In the rows, zero is written as 128.
which system made each run:
z385, path 1 (8 x 22):
[[117  56 137 113 166 155 107 151 140 111 149 149 137 113 125 146 109 131
  154 101 111 123]
 [ 85 110 111 134 119 141 127 108 139 101  87 161 147 156 117 115 141 149
  126  95  96 147]
 [145 155 140 120 148  91 141 152 128 127  98 124 116 165 140 100 123 140
  102 104  95 137]
 [154 107 148 152 137 116 106 126 108 136 124  79 146 131 139 117  93 124
  114 113 126 111]
 [118 129 116 158  70 122 118 103 107 122 113  98 131 121 127 127 129 123
  105 141 136 126]
 [138 157 128 105 106 110 127 145 101 135 126 112  95  98 137 138 141 131
  114 152 136 138]
 [131 110 149 112 140 135 114 131 120 120 146 112 113  73 123 152 118 127
  145 142 133 125]
 [100 106 127 123 114 135 125 112 134  89 131 159 122 101 112 143 142 137
  136 121 127 126]]
z550, path 2 (8 x 22):
[[157 127 152 195 151 144  97 116 151 174 176  93 182  67 138 140  98 101
  126 186 158 125]
 [ 91 114  81 169  68 160 140 131 180 119 157 184 133 112 124 147 150 110
  120 171 145 149]
 [104 141  92  63 149 169 128 175 130 179 128 153 109 142 148 142 148 135
  145 143 117 175]
 [130  87 152 104 167 163 151 118 171 136 110  95 108 141 116 132  89 113
  176 119  85 145]
 [118 100 118 121 103 130 159  99 127  88 107 137 115 190 104 112 131 128
  144  85 126  98]
 [143 178 138 103 144 113 136 101  78 142 104 112 134 160 125 113 148 141
  131 107 145 110]
 [171 152 165 155 142 100 142 105 129 129 145  97 130 113 121 125 111 111
  130 145 152  97]
 [133 123 113 158 103 130 123 119 123 121 167 152 147 121 122 137 143 117
  122 143 174  97]]
z186, path 3 (8 x 22):
[[165 207 188 106 204  69 100 143  87 136 136 128 134  51 140 134 146 158
  111 137 136 126]
 [140  70 158 203 139 102 100 136 163  75 183 164 168  74 123 135 102 118
  109 120 140  86]
 [ 71 132  65 166  80 147  98 127 122 125 126 196 181 137 136 125 178 149
   88 128 145 149]
 [112 170 122 113 178 119 126 181 169 161 102 164 131 129 157 115 133 149
  104 142  73 199]
 [128  46 125 136 133 141 128 174 178 121 127 110 116 160 139 118  72 113
  132 104  75 142]
 [ 95  93  91 117  74 165 123 100  97 137  73  80 123 177 126 117 121 131
  133 110 108 143]
 [145 174 152  91 122 101 142 119  96 138  77  64  80 125 129 120 123 139
  121 136 102 149]
 [166  98 166 124 116  97 115 135  94 101 148  76  89  83 125 140  97 118
  128 126 136  92]]
z807, path 4 (8 x 22):
[[141 189 169 191 119 131 133  17 124 132 129  93 170  71  95 136 145 115
  143 176 176 109]
 [165 157 114 167  83  84 153 167 154 114 208 175 103  99 133 136 146  99
   98 180 190  93]
 [124 109  98 125 171 185  85 163 130 188 195 165 180 111 150 151 138 117
  147 153 173 131]
 [ 90 142 109 145 136 179 161 107 212 151 119 173 143 130 120 135 139 115
  154 168 109 183]
 [136 135  93  93 139 134 178 176 168 149 139 167  98 216 138 113 131 115
  139 116 119 134]
 [144 120 132 107 179 170 140 108 127 178 112  86 150 201 127 111 105 118
  170 104 120 119]
 [144 142 138 149  94 131 183  67 147 126 103  75 112 177 105 111 114 100
  152 137 133 110]
 [176 151 123 118 100 111 151 124  89 147 157  86  98 158 127 125 128 107
  134 141 182  81]]
z550, path 5 (8 x 22):
[[117 115 162 171  73  89 155 100 172  56  98 114  86  77 105 129 108 123
  107 143  86 142]
 [126 108  93  90  96  93  95 193  64 104 144 156  99 127 153 133 148 152
   89  98 141 110]
 [114 124 169 124 167 130  73 116  97 133  97  86 153  56 137 143 114 155
  122 124  94 156]
 [119 106 145 164  97  82 136 143 166  59 126 155 106  90 123 125 117 133
   94 123  97 130]
 [115 110 102 113 127 112  74 186  79 123 125 150 142 125 157 124 138 159
   84  95 118 135]
 [114 125 155 148 144 118  96 128 134 130  87  91 145  84 140 123 102 146
  103 132  72 172]
 [120  95 121 152  77  88 126 167 140  87 116 130 101 123 140 118 107 130
   82 120  95 136]
 [111 110 108 112 107 122  77 159  73 133 102  99 127 118 152 130 123 153
   92 110 109 145]]
z574, path 6 (8 x 22):
[[149 132  81 133 101 176 171  96 126 187 135  96 146 252 124 103 125  90
  154 128 175  97]
 [150 201 113 120  97 163 187  62 126 193 112  67 112 173 111 123 141  95
  162 188 169 131]
 [189 156 150 109 106 137 183  94 123 152 169  66  70 130 106 144 119  81
  180 180 190  83]
 [149 127 129  97 113 172 145  68  89 135 186 110 112 111  96 167 153 101
  198 154 219  67]
 [133 179 151 106 161 153 164  60 133 120 177 180 126  92  85 162 180 117
  198 161 199  91]
 [167 159 160 109 215 138 164 111 161 134 205 196 145 128 105 143 153 111
  189 134 190  75]
 [142 132 124 142 207 178 153 100 171 157 185 193 194 188 110 123 144 106
  184 119 185  88]
 [141 176 107 149 174 165 191  93 197 179 150 175 175 223 113 104 146  99
  168 142 163 120]]
z186, path 7 (8 x 22):
[[150 152 143 145 168 149 115 115 135 172 152 111 163 105 135 135 124 115
  140 158 151 128]
 [137 132 124 165 109 127 163 115 177 121 153 151 127 137 117 126 129 103
  133 153 147 117]
 [125 138  92 106 124 153 137 150 128 161 154 156 123 156 135 136 150 118
  137 144 156 129]
 [129 134 138 112 172 159 147 116 159 154 133 130 131 136 121 134 124 118
  165 140 125 140]
 [144 118 124 127 126 136 163 116 150 122 138 135 117 173 115 119 123 111
  152 117 141 102]
 [141 141 115 110 138 146 137 115 105 159 135 120 137 167 127 123 139 121
  148 125 157 113]
 [153 157 149 134 153 129 150 103 140 150 138 114 134 141 120 122 122 113
  148 143 144 115]
 [155 131 124 143 121 126 147 122 136 136 161 129 126 147 122 128 127 106
  137 140 165  96]]
z661, path 8 (8 x 22):
[[130  98 159  99 168 155 111 123 128 130 132 103 117  80 121 155 107 130
  166 130 111 138]
 [111 108 134 136 112 129 152  99 156  71 129 165 116 126  99 131 136 127
  147 115 126 110]
 [127 155 124  99 156 111 122 131  94 120 131 163 136 146 128 120 162 149
  126  98 142 112]
 [136 138 155 151 178 123 115 124 144 140 124 127 168 121 133 118 112 132
  125 123 113 135]
 [127 116 108 170 103 121 133 137 152 123 131 143 147 157 135 112 120 118
  104 126 131 125]
 [122 144  99 118 113 136 114 146 101 163 118 115 133 147 147 124 136 136
  109 136 133 144]
 [136 128 136 128 126 134 134 133 144 149 115  92 114 116 134 132 108 120
  129 152 107 153]
 [129  99 122 121  95 133 139 130 126 113 134 109  95 135 122 135 115 117
  136 130 128 116]]
z385, path 9 (8 x 22):
[[172 141 114 209 113 107 140 109 136 140 176 139 185 184 126  97 125  97
  102 131 196  60]
 [136 192  78 161 104 152 118 133 114 210 151 130 175 158 152 122 156 114
  103 178 183 139]
 [151 155 112 136 126 162 157 152 180 199 165 109 111 124 140 140 112  85
  145 208 147 160]
 [132  76  90 106 106 192 154 145 156 156 177 127  97 162 125 152 116  88
  178 152 159 114]
 [105 131  94  77 129 193 166  94 136 155 121 141 116 183 107 138 154 119
  192 129 144 135]
 [149 160 145  98 171 142 193  93 161 142 126 138 110 183 103 118 134 110
  184 123 139 112]
 [162 136 134 134 163 139 157  92 133 137 162 142 155 187 110 115 134 106
  164 112 179  73]
 [138 174 112 160 137 145 148  82 136 162 145 152 180 177 117 113 158 114
  139 140 179 106]]
z81, path 10 (8 x 22):
[[145 134 162 112 182 140 126 146 161 145 159 131 119  67 128 152 115 117
  158 163 125 146]
 [116  82 118 133 113 150 146 124 165  88 166 180 116 125 107 144 133 115
  156 125 146 107]
 [105 149 107  90 150 155 140 109 119 138 114 170 142 171 117 124 165 143
  153 105 134 133]
 [146 149 154 138 187 118 150 126 171 141 120 140 149 156 128 106 114 126
  136 118 109 133]
 [147 102 116 168 117 129 139 126 146 132 145 123 151 177 127 108 109 106
  121 117 143 100]
 [128 152 101 134 108 151 137 111 112 171 113  97 141 168 134 118 137 119
  126 144 147 132]
 [160 154 138 126 132 121 151 139 140 162 135  91 104 122 133 130 112 110
  134 167 131 137]
 [149 100 125 123 111 144 135 133 129 135 166 107 103 119 123 148 113 102
  152 147 154 106]]
z379, path 11 (8 x 22):
[[ 83  82  95 114 120 180 100 162 149 150 126 145 132 102 142 153 121 132
  133 145 100 181]
 [ 92  99 121  89 125 156 139 132 154 115  84 128  95 136 121 134 121 137
  150 115  73 172]
 [130 104 141  80 143 120 140 134 113 109  94 106  95 160 122 118 108 139
  145  87  93 125]
 [146 123 154 125 135 105 127  97  94 107 103  89 131 148 118 111 112 134
  132  91 125  96]
 [150 155 146 152 108  86 132 101 102 105 124 113 129 118 119 118 135 130
  106 123 149  96]
 [145 152 133 149 122 102 110 138 106 126 156 138 142  93 137 132 139 129
  102 144 159 110]
 [116 125 124 154 125 132 103 134 136 128 150 150 149  83 132 144 133 128
  115 149 139 138]
 [101 116 115 130 122 140 117 149 152 120 131 166 130 106 133 138 137 137
  120 136 116 156]]
z807, path 12 (8 x 22):
[[169 189 172 117 137  81 173  96 116 100 148 131  91 104 104 131 146 119
  143 143 165  89]
 [164 115 151 155 160 116 116 125 125 116 199 154 159 102 121 140 129 113
  141 128 185  67]
 [106 145 114 178 130 153 118  95 152 134 161 180 188 110 119 136 163 121
  128 157 169 125]
 [130 173  99 148 138 128 148 165 177 164 152 184 144 147 146 119 149 120
  107 163 136 152]
 [135 106 107 131 165 163 134 171 173 180 146 135 150 178 153 117 103 109
  137 133 115 149]
 [111 111  99 125 112 174 157 107 155 160  98 102 129 197 121 114 112 110
  153 126 109 149]
 [151 153 119  95 106 132 173 115 118 154 103  80  88 187 122 114 122 112
  144 134 132 125]
 [170 125 152 105 133 134 146 107 107 144 139  61  99 138 115 133 104 104
  163 134 152  93]]
z661, path 13 (8 x 22):
[[152  84 135 161 103 110 168 155 202  81 190 169  92 113 116 138 107  91
  137 148 142  98]
 [ 97 101  86  79 130 171  90 134  64 133 149 171 149 143 128 149 170 152
  149  96 165 108]
 [108 180 155 124 186 138 144 100 170 144  97 154 146 107 119 127 144 142
  146 144  94 179]
 [156 100 126 141 144 104 159 168 173 115 151 153 117 187 133 104 103 106
  125 104 118 105]
 [112 111  96 123 125 164 101 111  83 161 107 106 169 182 134 114 131 137
  131 100 137 125]
 [133 183 137 150 114 121 156  98 154 151  93  96 123 132 124 112 127 118
  122 167 113 160]
 [172 114 128 125 106 111 144 158 122 138 157  95  92 144 135 129 104 100
  126 139 151 100]
 [117 103 121 121 110 165 106  95  96 137 132  96 136 105 117 150 130 122
  154 138 154 119]]
z574, path 14 (8 x 22):
[[121 126 132 134 139 134 169 146 214 117 145 175 104 118 117 133 124 111
  145 158 104 157]
 [134  91 106  82 154 151 140 173 134 145 139 145 109 187 137 125 119 123
  153  98 120 122]
 [108 128 125 117 141 166 140  80 129 144  80 103 144 171 113 117 128 133
  155 110 103 144]
 [153 163 144 131 113  95 171 104 133 113 102 104  99 163 116 106 126 122
  124 122 124 112]
 [157 138 130 123 119 118 118 121  76 147 134  82 131 140 134 124 125 123
  124 128 160  96]
 [129 143 136 156 102 138 122  86 116 130 134 107 142  89 117 141 138 121
  133 158 156 119]
 [140 143 130 125 118 114 138 138 132 117 169 157 109  91 122 148 142 121
  128 156 157 114]
 [128 116 125 107 163 151 110 143 131 138 166 155 138 107 133 151 135 127
  151 132 146 125]]
z81, path 15 (8 x 22):
[[136 122 162  99 102  83 166 113 127  50 116 129  51 104  96 135 130 135
  142 109 113 104]
 [132 116 150  93 160 115  92 111  56  99 135 135 139 114 120 138 147 158
  143  77 150  84]
 [112 160 160 171 152 108 107  78 128 102 116 156 177  77 113 127 151 150
  114 127 130 128]
 [129 150 114 159 118  79 119 166 133 102 146 188 146 128 145 112 151 144
   73 119 136 123]
 [107 117  97 140 145 143  78 171 117 164 125 146 176 137 161 120 129 145
   95 121 117 156]
 [102 113 114 156 105 133 125 147 166 138  95 118 129 133 140 119 107 129
  103 143  77 179]
 [125  95 109 109  88 118 132 165 121 124 102  95  85 159 140 119 103 129
  111 113  95 142]
 [127 101 140 104 120 140 112 112  91 133  92  59 109 121 128 131 104 135
  138 114 101 137]]
z379, path 16 (8 x 22):
[[124  64 126  81 176 163 120 151 121 123 136 142 126 164 125 133 112 135
  171  77 113 114]
 [109 139 140 130 141 134 149  63 129 108  76 126 152 175 101 103 134 141
  148  90 108 121]
 [165 175 143 132 138  75 160 139 124 126 120 126 114 170 133  97 127 128
  107 117 129 108]
 [162 128 131 157 137 120 103 135 102 160 151  93 163 138 143 117 111 117
  111 132 157 102]
 [120 141 112 171  81 138 130 103 136 138 129 115 138 111 126 133 133 117
  114 167 148 135]
 [129 140 109 106 107 132 133 161 128 141 146 139  93 107 136 146 141 125
  125 162 139 143]
 [122  99 131 104 151 163 116 131 133 138 143 124 121 104 126 152 118 124
  159 135 126 137]
 [110 109 130 117 126 145 148 104 148 103 121 145 118 134 107 134 133 126
  152 116 118 128]]

runs to name:
path 17 (2 x 22):
[[120 157 118 103  90 121 136 108  88 131  80  92 100 147 127 120 142 139
  119 128 121 141]
 [160 136 155 112 117 101 135 129  99 122 130  78  85 106 127 133 114 123
  132 136 134 110]]

z550
path 18 (2 x 22):
[[113 178 128 106 123 119 168  67 109 118  61 119 123 189 106 100 152 147
  138  98 113 129]
 [191 176 175 132 164  76 152 116 114 130 136  97 119 143 123 107 116 119
  128 122 150  88]]

z385
path 19 (2 x 22):
[[122 156 127 166 145  73 150 144 172  93 109 202 155 175 132  86 145 146
   83  95  99 133]
 [141 141 107 148 164 106  89 187 113 173 116 125 181 177 174  92 116 142
   73 104 111 144]]

z379
path 20 (2 x 22):
[[147 140 133 173  95  82 124 135 123 108 143 126 129 110 133 120 124 121
   84 140 143 108]
 [124 134 113 129 116 125  89 157  95 151 144 122 139  93 150 141 135 135
  101 146 142 140]]

z385
path 21 (2 x 22):
[[136 122 165 198 105  72 153  94 169  63 111 134 136 124 106 105 111 124
  100 110 109 106]
 [135 149  92 135 102  93  97 170  71 139 144 153 149 151 157 113 152 144
   70 115 158 112]]

z550
path 22 (2 x 22):
[[106 137  84 132 100 188 162 150 202 198 126 120 108 142 140 139 117  94
  140 203 109 198]
 [145  76  99  72 119 175 175 173 162 157 153 108  63 189 131 139  98  90
  178 134 123 129]]

z385
path 23 (2 x 22):
[[155 158  79  63 116 140 147 170  73 195 129  96  92 213 153 117 140 122
  131 124 157 119]
 [155 117 166 126 137 168 140  61 122 158 118  30 120 114 104 141  92  98
  183 152 141 114]]

z550
path 24 (2 x 22):
[[128 136 120 111 144  93 111 181 115 120 131 164 124 132 152 119 138 149
   94 107 115 134]
 [118 109 142 153 153 132  89 132 124 138 108 107 169 113 142 122 105 141
  113 115 101 144]]

z379
path 25 (2 x 22):
[[139  82 147 146 199 145 100 134 145 139 142 132 186 146 132 118  96 130
  143  91 114 114]
 [ 96 136 107 176  86 134 144  81 152 117  87 136 158 166 115 105 138 130
  112 124 114 141]]

z807
path 26 (2 x 22):
[[138 148 128 119 128 122 170 158 180 133 150 154  86 123 128 134 130 111
  137 163 121 142]
 [126  81 111 107 148 169 115 148 124 146 153 132 136 157 134 136 115 118
  155 109 136 118]]

z550
path 27 (2 x 22):
[[132  76 111 110 120 147  85 159  82 136 158 109 130 116 143 146 115 127
  130 116 149 107]
 [ 94 134 144 136 122 142 118  80 129 108  93 124 136  80 112 145 140 142
  136 137 108 154]]

z550
path 28 (2 x 22):
[[104 159 111 137 160 132  95 155 134 162 111 155 172 127 156 120 141 149
   98 133 107 176]
 [135 106 139 162 135 114 136 163 185 133 117 116 129 133 141 112  85 116
  107 136  81 156]]

z574
path 29 (2 x 22):
[[121 184  78  84  91 156 161 114  96 180 104 116 105 194 129 121 165 125
  139 147 155 142]
 [180 156 175  87 191 126 162 137 143 167 145  85  90 119 127 136 101 106
  171 151 127 127]]

z186
path 30 (2 x 22):
[[111 135 124 100 102 123 117 164 121 136 100 103  83  87 146 146 127 141
  109 155  91 180]
 [124  67 141 102 113 124 113 165 123  98 123 100  81  98 129 144  96 131
  134 113  91 132]]

z550
path 31 (2 x 22):
[[115 143 115  91  96 172 103 100  72 183  95  43 106  97 133 154 126 127
  145 170 133 159]
 [141 122 171 123  88 107 160  92 139  74 134  94  60  56  97 157 118 113
  152 156 128 113]]

z574
path 32 (2 x 22):
[[116 126 157 179 122 132 145  91 193 100 139 142 131  63 107 145 119 112
  140 171 119 145]
 [122 104  93 108 110 115 128 187 127 105 172 196 108 139 140 134 152 134
  113 111 144 111]]

z385
path 33 (2 x 22):
[[171 113 169 104 252 128 122 166 152 167 139 116 156 172 142 107  80 128
  157  90  97 121]
 [139  81 116 197  96 152 142  73 148 131 115  84 176 207 114  97  90  97
  134 106 138  88]]

z186
